In the rows, zero is written as 128.
Each path below is one point turned by a fixed rotation once a step. After each direction that follows a path, write how fast that rotation turns it, in deg/step (0 if it stays still).
Each turn is a multiple of 5 degrees from 10 to 175, or 0.
Each row of a path follows its step; steps can be skipped.

step 0: [132 130 123 124 133 131 136 133 120 128 127 133 126 137 125 131 125 134
 141 125 117 129 135 131 130 115 129 133 118 135 121 119 130 145 122 120]
step 1: [121 132 132 119 119 134 133 136 122 125 118 122 117 127 128 138 129 122
 136 117 132 132 141 140 133 134 130 135 128 124 133 124 133 138 124 133]
step 3: [133 122 130 120 120 137 132 124 117 130 131 132 118 130 130 137 125 128
 123 129 128 132 122 115 122 136 132 133 138 138 125 146 132 125 122 127]
step 4: [147 121 128 128 123 132 127 125 140 130 128 124 130 135 126 132 127 129
 120 119 115 131 127 118 139 122 131 125 140 134 133 129 131 126 119 134]
step 5: [138 134 133 127 124 122 124 124 127 119 138 122 126 132 137 119 132 134
 125 120 128 137 131 129 126 121 141 131 139 121 135 125 118 127 118 115]
step 6: [136 125 122 129 140 125 126 136 136 134 138 120 135 126 150 130 129 132
 132 126 136 134 139 127 126 133 128 136 129 115 126 131 127 126 126 129]
step 7: [121 132 126 116 141 124 131 126 130 143 125 128 135 133 139 125 128 139
 134 121 126 127 124 130 124 120 125 131 127 130 116 129 140 128 123 114]
step 8: [129 122 145 114 133 125 124 130 126 138 122 116 127 122 123 130 124 131
 134 125 132 127 127 131 122 130 123 122 124 127 129 124 136 145 116 133]
step 9: [119 135 134 127 128 122 134 121 118 132 127 117 129 117 130 128 120 121
 136 125 117 139 121 117 133 125 120 129 127 124 138 116 132 127 129 133]
step 11: [138 131 117 136 124 135 134 132 130 125 115 132 127 132 129 139 118 118
 134 121 125 133 134 124 128 116 137 132 126 132 124 131 140 127 119 134]
Speeds:
[126 127 125 127 132 127 128 128 128 126 130 126 127 132 130 132 125 128
 128 131 128 129 126 127 125 128 129 126 127 131 121 129 128 124 128 130]
95
[132 129 126 131 129 130 129 129 128 128 130 127 129 127 130 126 130 125
 129 124 130 126 126 130 129 123 129 127 128 126 124 131 122 129 127 128]
55
[127 128 128 125 127 125 129 125 128 128 132 130 132 130 125 126 125 129
 129 130 128 126 126 130 126 126 130 131 130 132 128 125 124 130 128 124]
145

step 0: [139 110 135 125 130 132 122 125 134 130 130 128 118 128 116 133 116 127
 140 128 127 129 125 123 138 119 122 123 129 132 122 130 122 137 128 121]
step 1: [124 122 120 133 113 128 111 132 129 134 132 129 131 131 136 126 132 119
 126 137 133 133 146 131 131 125 126 128 121 133 121 128 122 126 135 127]
step 2: [130 128 143 127 130 129 122 127 130 128 124 119 120 128 123 125 125 134
 127 128 113 115 140 140 121 113 129 133 123 126 123 126 130 125 121 121]
step 3: [132 121 122 122 142 129 124 133 134 133 123 120 129 139 124 129 131 130
 130 127 134 134 137 127 121 126 126 108 124 133 133 120 119 121 138 125]
step 4: [126 122 123 119 126 129 123 136 137 129 135 123 121 124 133 135 130 129
 133 136 114 120 136 132 137 125 123 127 144 133 127 123 136 139 133 134]
step 5: [142 126 125 124 124 134 108 129 119 128 120 126 122 129 129 133 128 134
 122 129 123 134 128 126 126 125 126 141 123 130 137 121 120 129 139 117]
step 8: [126 125 140 120 120 123 125 138 130 125 121 130 128 133 116 130 123 125
 130 137 127 128 131 138 139 112 124 122 129 126 132 130 128 131 141 117]
step 9: [129 125 129 130 123 131 119 124 141 147 120 125 128 133 129 125 133 129
 131 136 122 129 135 128 118 130 137 129 119 140 127 120 126 138 136 132]
step 10: [129 128 135 124 132 133 124 129 130 121 117 126 112 128 127 135 141 124
 119 125 125 126 146 138 125 124 122 128 141 124 131 130 123 124 129 134]
step 11: [131 115 118 130 138 143 119 133 127 132 128 123 121 126 118 130 130 128
 139 131 124 125 120 135 123 128 125 118 124 130 139 131 128 134 132 116]
Speeds:
[126 128 131 130 129 121 129 128 129 131 130 132 128 131 129 125 126 128
 129 131 126 126 130 128 127 127 127 127 126 126 130 127 127 124 128 128]
60
[128 133 128 128 122 130 127 125 125 132 125 129 129 127 129 130 127 129
 127 133 127 128 127 128 128 126 128 129 128 127 125 124 126 128 127 128]
95
[129 129 128 126 130 127 126 124 129 122 124 132 127 130 127 130 128 129
 127 129 129 125 124 127 130 127 126 126 126 130 126 129 124 125 130 127]
140
[126 130 131 125 130 130 125 131 123 128 128 127 130 126 127 125 129 129
 126 129 125 126 128 129 130 128 129 131 129 127 132 132 126 127 127 124]
125
